In the data rows, 500 means zero.
Each row has a hidden score. How much does it go up from the first row of each pair to the second? 20 means little or no change, 40 a big rise and 0 a big fall. The score is a weighted sum of the row's numbers plus the product of two more (or one squared), each taken from its middle value.
{560, 420, 559, 303, 399, 540, 539, 229, 451, 456, 586, 577, 733, 546, 450, 505}
{520, 467, 605, 609, 447, 502, 314, 518, 670, 569, 710, 474, 576, 329, 467, 638} 18
{627, 340, 422, 565, 604, 255, 445, 735, 350, 362, 342, 580, 328, 531, 587, 357}
{460, 245, 562, 592, 521, 373, 396, 672, 526, 448, 395, 521, 423, 460, 463, 483} 16
{521, 308, 562, 660, 630, 367, 304, 718, 569, 544, 481, 503, 404, 500, 480, 588}
{360, 504, 446, 676, 458, 590, 591, 602, 500, 674, 429, 459, 328, 525, 441, 456} 14
{416, 566, 471, 431, 332, 420, 522, 454, 552, 575, 340, 340, 388, 263, 532, 719}
{686, 499, 837, 215, 615, 509, 305, 467, 535, 410, 705, 568, 712, 575, 639, 651} 19
{406, 590, 230, 449, 369, 599, 656, 233, 296, 594, 526, 491, 500, 696, 448, 214}
{474, 827, 347, 237, 285, 568, 722, 321, 381, 648, 548, 385, 599, 243, 648, 571} 14
{345, 610, 338, 418, 239, 510, 593, 442, 481, 608, 435, 269, 384, 227, 643, 789}
{390, 698, 456, 433, 624, 584, 833, 443, 264, 588, 391, 601, 381, 932, 490, 148} 21
{555, 502, 661, 627, 505, 528, 400, 587, 759, 460, 642, 509, 638, 451, 423, 549}
{605, 486, 455, 458, 446, 487, 475, 458, 471, 432, 425, 366, 509, 483, 562, 397} 25
{470, 535, 443, 585, 425, 534, 638, 417, 501, 622, 553, 465, 571, 480, 388, 442}
{583, 343, 530, 586, 581, 422, 443, 542, 542, 477, 548, 444, 540, 460, 410, 404} 20
{529, 462, 467, 770, 443, 588, 299, 634, 665, 448, 547, 474, 517, 432, 445, 557}
{479, 366, 505, 371, 577, 400, 510, 551, 455, 285, 431, 500, 527, 488, 535, 543} 30
{503, 235, 364, 635, 574, 354, 430, 643, 435, 428, 435, 489, 311, 364, 410, 327}
{511, 464, 511, 718, 385, 671, 330, 495, 626, 581, 548, 492, 520, 396, 421, 553} 31
{662, 380, 305, 558, 221, 421, 375, 487, 526, 557, 629, 311, 562, 137, 411, 656}
{600, 624, 659, 301, 343, 593, 444, 282, 633, 596, 796, 469, 739, 292, 558, 775} 16
{511, 409, 521, 601, 553, 432, 558, 605, 463, 487, 499, 508, 425, 657, 508, 380}
{543, 459, 401, 644, 508, 439, 453, 562, 569, 540, 497, 520, 452, 417, 488, 443} 7
{605, 384, 536, 645, 415, 448, 348, 486, 593, 604, 513, 455, 474, 512, 452, 433}
{350, 620, 592, 356, 397, 558, 644, 262, 659, 589, 470, 460, 733, 380, 519, 792} 10
{569, 296, 655, 665, 568, 376, 450, 634, 588, 518, 611, 584, 422, 517, 438, 456}
{581, 560, 624, 363, 562, 626, 490, 473, 474, 460, 498, 551, 547, 417, 621, 539} 17
{525, 469, 291, 354, 395, 538, 694, 424, 290, 498, 427, 385, 459, 513, 461, 360}
{579, 423, 501, 514, 637, 473, 402, 549, 421, 372, 454, 605, 457, 582, 491, 369} 22
{564, 462, 613, 547, 602, 477, 451, 624, 437, 610, 543, 483, 332, 586, 592, 456}
{503, 651, 568, 361, 448, 482, 588, 420, 446, 548, 575, 526, 638, 435, 648, 687} 22
{618, 382, 527, 509, 643, 377, 351, 712, 527, 372, 477, 575, 483, 509, 537, 397}
{419, 520, 439, 625, 471, 507, 479, 503, 586, 594, 430, 527, 492, 442, 452, 527} 18
{487, 516, 507, 629, 338, 677, 526, 318, 567, 606, 495, 380, 498, 467, 383, 446}
{685, 483, 427, 372, 391, 443, 725, 370, 226, 553, 525, 467, 424, 587, 508, 343} 8
{559, 439, 573, 533, 654, 516, 561, 549, 473, 626, 473, 612, 434, 794, 466, 222}
{324, 433, 772, 511, 908, 437, 417, 562, 623, 572, 508, 738, 487, 608, 662, 573} 23
{538, 674, 338, 419, 413, 631, 676, 340, 321, 536, 520, 422, 554, 561, 503, 365}
{540, 662, 443, 457, 695, 334, 630, 538, 318, 758, 472, 665, 129, 646, 679, 264} 16
{584, 582, 628, 455, 559, 570, 359, 467, 511, 461, 616, 599, 532, 566, 601, 499}
{321, 517, 498, 576, 611, 508, 497, 492, 547, 434, 430, 562, 504, 549, 510, 608} 22
{474, 410, 612, 319, 648, 500, 469, 527, 485, 282, 477, 660, 596, 653, 514, 455}
{458, 417, 429, 634, 448, 583, 440, 536, 509, 511, 524, 579, 436, 523, 460, 450} 10
{560, 492, 406, 454, 468, 509, 474, 542, 466, 351, 343, 413, 520, 476, 544, 436}
{450, 391, 381, 629, 476, 411, 350, 534, 410, 537, 329, 424, 221, 348, 494, 429} 28
{451, 537, 628, 394, 673, 427, 509, 606, 490, 510, 581, 526, 491, 571, 508, 622}
{548, 567, 419, 493, 452, 427, 468, 415, 527, 625, 527, 486, 469, 441, 485, 492} 19
{459, 482, 349, 416, 444, 450, 652, 551, 427, 431, 313, 413, 454, 609, 467, 384}
{550, 554, 707, 452, 726, 613, 452, 403, 435, 579, 796, 587, 447, 496, 567, 547} 14
{559, 473, 605, 647, 597, 476, 299, 555, 672, 431, 498, 641, 551, 564, 479, 439}
{455, 486, 675, 617, 448, 638, 472, 550, 847, 339, 554, 589, 776, 505, 427, 615} 22
{554, 377, 617, 617, 478, 526, 341, 530, 496, 555, 607, 546, 471, 480, 372, 444}
{596, 632, 326, 427, 280, 524, 517, 373, 514, 529, 577, 427, 590, 322, 494, 534} 11
{367, 463, 604, 535, 619, 458, 492, 558, 491, 450, 531, 581, 453, 549, 471, 465}
{453, 499, 488, 575, 363, 622, 511, 370, 606, 440, 533, 449, 668, 391, 316, 605} 17
{675, 515, 525, 545, 587, 538, 639, 512, 465, 452, 463, 654, 624, 726, 454, 340}
{366, 593, 431, 579, 563, 414, 655, 513, 536, 564, 560, 482, 462, 410, 470, 446} 16
{554, 477, 345, 547, 455, 527, 492, 573, 311, 424, 502, 509, 559, 556, 430, 368}
{495, 480, 448, 590, 400, 453, 551, 515, 580, 404, 358, 514, 500, 462, 388, 404} 15
{602, 396, 443, 461, 350, 489, 441, 518, 400, 251, 304, 349, 462, 514, 381, 480}
{514, 358, 531, 433, 466, 437, 421, 417, 326, 583, 443, 332, 236, 447, 573, 539} 21
{542, 388, 326, 522, 435, 400, 514, 598, 308, 372, 206, 526, 376, 547, 507, 262}
{565, 339, 461, 544, 439, 543, 446, 553, 434, 282, 356, 503, 428, 652, 366, 296} 17
{505, 459, 570, 455, 541, 463, 412, 487, 432, 569, 638, 578, 406, 416, 613, 520}
{553, 555, 649, 455, 540, 560, 436, 491, 534, 548, 560, 414, 455, 426, 582, 548} 26
{436, 778, 461, 195, 522, 444, 738, 320, 348, 546, 489, 358, 466, 611, 614, 485}
{414, 513, 469, 581, 532, 457, 415, 632, 646, 645, 484, 554, 381, 395, 516, 562} 14
{510, 451, 481, 430, 415, 507, 506, 471, 515, 487, 468, 461, 527, 383, 442, 533}
{590, 515, 458, 390, 478, 643, 557, 506, 400, 423, 452, 579, 632, 617, 420, 337} 20
{415, 554, 486, 365, 487, 509, 514, 416, 439, 451, 391, 363, 512, 411, 601, 622}
{539, 519, 465, 229, 449, 538, 732, 224, 276, 406, 477, 533, 670, 654, 511, 470} 23
{491, 251, 459, 559, 716, 405, 471, 721, 396, 486, 431, 392, 340, 596, 472, 460}
{462, 553, 406, 663, 434, 550, 496, 374, 539, 546, 456, 596, 438, 477, 519, 344} 17
{472, 716, 435, 316, 396, 522, 557, 460, 532, 255, 422, 570, 819, 507, 578, 476}
{551, 434, 746, 493, 677, 550, 280, 485, 553, 518, 652, 578, 414, 567, 547, 614} 8
{330, 420, 378, 549, 569, 527, 670, 316, 387, 690, 427, 464, 394, 521, 468, 408}
{459, 593, 265, 559, 508, 443, 615, 332, 316, 550, 351, 356, 361, 465, 543, 447} 32
{443, 427, 522, 455, 691, 445, 537, 561, 448, 448, 438, 662, 547, 619, 532, 415}
{505, 353, 476, 444, 622, 496, 329, 585, 342, 507, 461, 506, 348, 485, 524, 560} 14
{462, 634, 493, 501, 534, 509, 461, 529, 569, 446, 444, 568, 574, 487, 500, 677}
{495, 430, 506, 735, 455, 460, 310, 514, 612, 570, 546, 456, 331, 429, 408, 528} 25
{501, 585, 430, 329, 585, 555, 695, 373, 418, 578, 459, 548, 671, 697, 453, 402}
{480, 617, 330, 648, 219, 573, 418, 497, 607, 692, 544, 385, 533, 342, 451, 432} 24
{420, 596, 283, 356, 430, 538, 708, 505, 223, 567, 318, 531, 363, 416, 533, 507}
{524, 474, 323, 553, 642, 395, 591, 510, 333, 624, 391, 499, 388, 589, 511, 330} 26
{509, 333, 380, 324, 423, 569, 519, 398, 357, 181, 349, 470, 570, 446, 474, 504}
{476, 354, 573, 433, 631, 616, 509, 533, 447, 127, 380, 609, 569, 734, 353, 394} 21
{491, 491, 481, 531, 465, 392, 510, 551, 526, 476, 496, 525, 431, 438, 490, 552}
{488, 334, 628, 609, 540, 508, 370, 579, 606, 389, 590, 529, 457, 579, 439, 483} 24
{669, 674, 612, 324, 526, 437, 565, 390, 434, 721, 696, 542, 479, 488, 681, 471}
{615, 374, 563, 462, 510, 520, 216, 597, 472, 248, 520, 497, 616, 510, 455, 523} 21
{466, 276, 534, 560, 612, 461, 416, 620, 430, 370, 378, 510, 451, 436, 502, 528}
{356, 477, 387, 590, 572, 477, 561, 520, 387, 634, 328, 558, 301, 618, 543, 308} 19
{473, 573, 439, 538, 466, 523, 503, 489, 535, 483, 354, 428, 563, 506, 433, 478}
{436, 548, 535, 409, 584, 578, 618, 471, 476, 404, 402, 611, 556, 594, 460, 420} 9
{255, 579, 554, 456, 684, 536, 764, 401, 514, 652, 412, 488, 515, 595, 605, 597}
{465, 665, 472, 538, 425, 548, 639, 505, 637, 666, 605, 344, 592, 507, 422, 547} 20
{423, 350, 453, 709, 495, 466, 444, 635, 593, 479, 382, 467, 474, 417, 393, 549}
{501, 404, 532, 413, 257, 520, 464, 220, 475, 555, 549, 424, 553, 347, 484, 747} 26
{452, 587, 252, 364, 427, 480, 724, 345, 194, 399, 344, 408, 367, 582, 488, 286}
{472, 367, 280, 482, 520, 365, 711, 522, 341, 387, 360, 478, 448, 491, 502, 321} 29
{542, 628, 514, 556, 497, 475, 513, 563, 564, 712, 714, 597, 549, 388, 548, 576}
{530, 533, 470, 522, 420, 555, 595, 292, 478, 597, 619, 416, 471, 399, 509, 613} 23
{395, 486, 547, 694, 587, 553, 584, 580, 562, 651, 477, 536, 321, 607, 450, 269}
{458, 616, 551, 621, 583, 561, 628, 465, 641, 515, 516, 556, 619, 808, 408, 389} 28
{511, 392, 441, 577, 466, 477, 430, 373, 508, 562, 427, 471, 491, 422, 426, 508}
{401, 746, 638, 528, 626, 716, 603, 413, 543, 502, 427, 492, 552, 797, 433, 320} 18
{545, 572, 576, 434, 452, 628, 598, 467, 557, 606, 624, 559, 615, 614, 363, 396}
{506, 433, 422, 542, 262, 510, 446, 426, 662, 524, 472, 326, 606, 302, 457, 632} 25
{552, 295, 541, 570, 518, 501, 412, 545, 597, 444, 553, 440, 588, 420, 372, 538}
{596, 498, 413, 588, 244, 544, 417, 487, 561, 519, 604, 400, 573, 350, 464, 535} 24
{454, 523, 407, 431, 532, 478, 605, 457, 349, 265, 325, 350, 439, 536, 471, 482}
{454, 502, 491, 710, 496, 523, 411, 510, 630, 476, 551, 450, 573, 335, 469, 623} 20
{576, 336, 511, 662, 413, 415, 312, 554, 638, 469, 547, 471, 542, 344, 434, 571}
{493, 576, 403, 427, 462, 442, 661, 377, 363, 668, 518, 387, 399, 364, 567, 503} 19
{487, 684, 487, 372, 446, 600, 458, 398, 438, 626, 600, 438, 452, 321, 662, 688}
{287, 457, 638, 392, 605, 448, 508, 510, 508, 312, 529, 532, 435, 416, 550, 720} 31
{651, 253, 280, 394, 394, 331, 401, 585, 326, 120, 354, 515, 562, 345, 363, 448}
{523, 584, 515, 393, 432, 478, 533, 441, 396, 605, 514, 521, 412, 494, 695, 551} 20
{377, 529, 693, 290, 528, 661, 445, 351, 698, 407, 565, 620, 853, 518, 553, 844}
{739, 448, 538, 618, 549, 474, 305, 730, 513, 518, 634, 562, 385, 470, 623, 358} 16
{610, 434, 627, 650, 576, 406, 413, 644, 562, 623, 580, 514, 357, 515, 572, 454}
{513, 722, 589, 490, 672, 638, 558, 554, 450, 678, 582, 566, 421, 686, 569, 372} 17
{587, 491, 745, 580, 608, 613, 144, 669, 711, 642, 705, 591, 567, 587, 535, 572}
{476, 339, 428, 639, 448, 391, 482, 556, 523, 651, 517, 493, 362, 360, 416, 532} 18
{403, 553, 362, 494, 443, 627, 603, 439, 428, 445, 451, 440, 555, 519, 467, 463}
{583, 515, 624, 518, 561, 578, 428, 468, 709, 463, 682, 573, 695, 602, 426, 592} 21
{661, 301, 561, 543, 505, 291, 325, 615, 490, 351, 508, 555, 357, 467, 477, 378}
{562, 559, 559, 492, 409, 568, 519, 347, 476, 517, 630, 454, 619, 509, 406, 429} 22
{452, 543, 579, 577, 581, 413, 430, 536, 550, 781, 633, 585, 400, 437, 560, 569}
{618, 409, 473, 440, 381, 418, 406, 551, 580, 357, 633, 446, 603, 388, 454, 559} 28
{460, 543, 320, 659, 338, 546, 444, 506, 546, 580, 503, 523, 457, 383, 435, 520}
{671, 653, 117, 419, 195, 467, 500, 429, 319, 568, 383, 448, 372, 192, 497, 460} 37
{303, 572, 358, 682, 390, 558, 664, 455, 494, 500, 297, 367, 400, 462, 397, 530}
{524, 624, 350, 345, 292, 477, 460, 455, 532, 384, 457, 453, 555, 220, 568, 699} 15
{533, 587, 520, 536, 372, 577, 444, 407, 509, 632, 595, 465, 533, 449, 480, 473}
{441, 445, 548, 368, 601, 493, 309, 507, 587, 397, 402, 676, 615, 392, 562, 780} 9
{623, 399, 383, 456, 354, 536, 520, 477, 308, 335, 407, 411, 502, 592, 414, 374}
{406, 397, 614, 666, 632, 485, 618, 557, 632, 393, 524, 530, 466, 561, 387, 495} 15
{539, 468, 328, 268, 384, 514, 692, 254,  82, 305, 207, 351, 322, 582, 587, 354}
{372, 559, 509, 434, 569, 426, 519, 517, 513, 398, 454, 506, 545, 385, 580, 695} 15
{592, 624, 563, 312, 351, 697, 621, 280, 485, 442, 586, 441, 766, 657, 480, 382}
{547, 494, 334, 490, 504, 474, 476, 557, 459, 369, 434, 475, 551, 388, 426, 514} 16
{498, 313, 756, 721, 714, 467, 425, 637, 646, 516, 620, 420, 355, 673, 413, 375}
{584, 755, 655, 437, 530, 551, 447, 516, 554, 677, 679, 632, 552, 429, 698, 562} 19
{497, 367, 381, 538, 481, 510, 688, 378, 382, 266, 385, 409, 711, 556, 320, 390}
{609, 439, 443, 429, 446, 429, 503, 503, 403, 378, 395, 469, 482, 535, 510, 413} 20
{631, 439, 328, 418, 555, 386, 460, 610, 295, 284, 356, 372, 510, 403, 521, 460}
{489, 678, 573, 420, 618, 572, 598, 417, 513, 658, 491, 716, 615, 711, 488, 436} 15
{509, 642, 451, 352, 512, 562, 635, 390, 347, 560, 485, 505, 448, 604, 561, 382}
{514, 327, 648, 728, 615, 554, 471, 531, 555, 379, 413, 561, 368, 670, 428, 304} 23
{503, 438, 452, 559, 356, 559, 345, 471, 597, 472, 457, 464, 584, 392, 370, 635}
{378, 355, 384, 560, 445, 469, 539, 496, 325, 423, 346, 494, 416, 486, 426, 416} 20
{265, 403, 405, 610, 473, 502, 596, 440, 492, 378, 315, 428, 490, 441, 424, 544}
{565, 404, 603, 583, 422, 456, 406, 580, 608, 684, 660, 438, 484, 498, 477, 612} 24
{524, 438, 320, 581, 384, 505, 486, 522, 385, 561, 510, 478, 427, 487, 509, 352}
{446, 515, 492, 675, 503, 392, 474, 664, 581, 409, 477, 480, 349, 348, 461, 481} 15
{524, 464, 503, 578, 611, 474, 453, 661, 521, 524, 430, 616, 346, 513, 496, 305}
{614, 411, 656, 666, 581, 499, 258, 661, 667, 390, 570, 622, 487, 604, 454, 457} 27
{436, 558, 475, 440, 429, 476, 646, 490, 532, 532, 475, 413, 586, 552, 539, 503}
{409, 748, 611, 332, 613, 488, 479, 519, 553, 537, 566, 482, 433, 484, 726, 644} 10
{658, 155, 393, 633, 574, 330, 441, 759, 316, 319, 591, 533, 415, 638, 353, 184}
{426, 416, 657, 534, 831, 348, 528, 706, 519, 590, 487, 631, 212, 707, 654, 421} 8
{362, 569, 476, 690, 557, 518, 550, 501, 536, 604, 461, 567, 472, 605, 418, 477}
{447, 444, 618, 500, 552, 447, 463, 562, 632, 508, 574, 571, 592, 442, 538, 719} 26
{462, 558, 398, 455, 542, 441, 737, 469, 359, 589, 437, 522, 462, 577, 503, 430}
{594, 456, 522, 537, 505, 381, 460, 561, 472, 599, 631, 505, 378, 492, 560, 450} 24
{474, 510, 431, 345, 436, 658, 562, 440, 328, 321, 379, 568, 590, 505, 424, 406}
{390, 568, 589, 616, 496, 617, 640, 489, 661, 660, 553, 618, 647, 594, 422, 527} 22
{632, 441, 534, 631, 348, 581, 244, 433, 660, 574, 628, 508, 638, 424, 442, 677}
{429, 680, 528, 381, 438, 533, 509, 489, 596, 585, 571, 537, 648, 463, 578, 663} 14
{663, 281, 558, 403, 494, 501, 337, 424, 281, 373, 484, 521, 436, 510, 535, 379}
{562, 536, 684, 382, 555, 488, 382, 587, 643, 546, 569, 554, 666, 506, 559, 640} 13
{551, 415, 321, 460, 446, 442, 664, 501, 269, 353, 387, 431, 403, 600, 467, 342}
{530, 348, 732, 561, 687, 417, 369, 644, 603, 378, 471, 657, 490, 726, 483, 513} 24
{514, 378, 620, 400, 495, 567, 505, 328, 541, 409, 547, 661, 684, 670, 411, 514}
{492, 605, 446, 574, 436, 485, 361, 528, 618, 627, 568, 439, 304, 332, 546, 658} 13
{443, 486, 382, 464, 456, 526, 549, 468, 346, 256, 256, 459, 620, 641, 462, 433}
{713, 506, 686, 466, 541, 544, 359, 447, 463, 456, 833, 467, 520, 504, 599, 598} 17
{609, 702, 471, 310, 314, 724, 582, 251, 489, 403, 539, 496, 810, 471, 519, 638}
{428, 502, 368, 696, 605, 431, 580, 540, 466, 547, 457, 512, 365, 518, 465, 372} 15
{536, 602, 343, 632, 423, 416, 466, 455, 448, 565, 486, 411, 343, 339, 553, 465}
{359, 482, 508, 640, 512, 455, 436, 506, 633, 532, 510, 608, 532, 448, 517, 619} 20
{571, 638, 384, 516, 417, 547, 590, 407, 498, 717, 441, 534, 546, 564, 454, 459}
{562, 548, 516, 564, 434, 486, 481, 548, 578, 578, 582, 476, 533, 501, 525, 501} 14
{422, 555, 609, 656, 540, 498, 457, 595, 679, 576, 357, 626, 445, 598, 573, 553}
{228, 605, 418, 378, 532, 589, 605, 429, 533, 463, 546, 522, 544, 452, 566, 747} 33
{630, 448, 436, 354, 514, 435, 426, 651, 291, 298, 358, 553, 436, 564, 516, 290}
{625, 442, 453, 527, 452, 387, 291, 721, 614, 433, 583, 486, 456, 365, 531, 579} 22
{389, 492, 466, 672, 622, 427, 509, 627, 541, 680, 513, 410, 286, 515, 524, 472}
{422, 361, 478, 552, 481, 344, 457, 575, 613, 451, 440, 599, 461, 395, 441, 474} 27
{172, 596, 501, 413, 535, 507, 666, 384, 624, 625, 359, 491, 508, 460, 575, 737}
{532, 304, 557, 665, 532, 361, 527, 629, 650, 476, 483, 461, 463, 451, 418, 432} 22
{502, 349, 642, 712, 676, 334, 409, 655, 607, 468, 486, 437, 201, 460, 505, 446}
{466, 417, 608, 575, 562, 507, 362, 548, 708, 568, 582, 495, 561, 502, 435, 692} 20
{541, 549, 579, 385, 468, 476, 380, 456, 422, 557, 575, 371, 416, 471, 619, 670}
{541, 357, 557, 364, 528, 423, 359, 538, 448, 514, 467, 421, 479, 359, 556, 727} 17
{406, 488, 406, 313, 420, 512, 563, 431, 496, 207, 258, 439, 632, 458, 477, 539}
{493, 586, 659, 466, 627, 508, 543, 518, 588, 448, 518, 456, 667, 491, 511, 625} 22
{568, 657, 762, 378, 644, 579, 419, 587, 624, 607, 807, 509, 561, 504, 657, 665}
{412, 324, 553, 656, 559, 416, 434, 688, 465, 475, 363, 511, 452, 389, 490, 504} 27
{358, 796, 357, 443, 440, 579, 799, 416, 636, 670, 433, 439, 720, 498, 541, 602}
{412, 636, 703, 391, 663, 544, 531, 540, 671, 585, 526, 608, 598, 637, 635, 631} 25
{544, 495, 521, 551, 553, 446, 421, 528, 510, 533, 560, 555, 519, 544, 510, 420}
{512, 448, 513, 689, 526, 428, 444, 549, 559, 760, 476, 393, 263, 505, 557, 402} 24
{552, 440, 569, 368, 526, 498, 475, 574, 511, 407, 397, 635, 590, 656, 516, 404}
{496, 509, 546, 517, 464, 418, 490, 515, 692, 609, 547, 542, 537, 364, 582, 550} 16
{503, 385, 419, 345, 405, 473, 615, 421, 474, 318, 298, 506, 608, 538, 421, 454}
{477, 627, 599, 713, 594, 606, 582, 492, 638, 659, 661, 430, 596, 649, 421, 458} 22
{624, 705, 634, 379, 526, 662, 423, 481, 496, 598, 757, 457, 512, 559, 587, 514}
{539, 218, 641, 534, 802, 403, 317, 788, 395, 409, 554, 583, 272, 589, 460, 443} 19
{619, 282, 633, 674, 584, 491, 284, 619, 686, 484, 563, 534, 491, 502, 380, 432}
{588, 472, 495, 449, 308, 504, 504, 473, 435, 370, 449, 432, 568, 492, 446, 438} 25
{365, 614, 588, 329, 626, 578, 651, 472, 604, 656, 595, 595, 724, 619, 543, 569}
{372, 366, 483, 764, 803, 409, 438, 738, 422, 527, 376, 711, 143, 764, 481, 215} 19
{442, 414, 359, 345, 498, 505, 619, 438, 292, 288, 376, 461, 527, 578, 459, 465}
{503, 537, 514, 385, 369, 555, 487, 305, 557, 419, 435, 524, 565, 471, 528, 461} 13
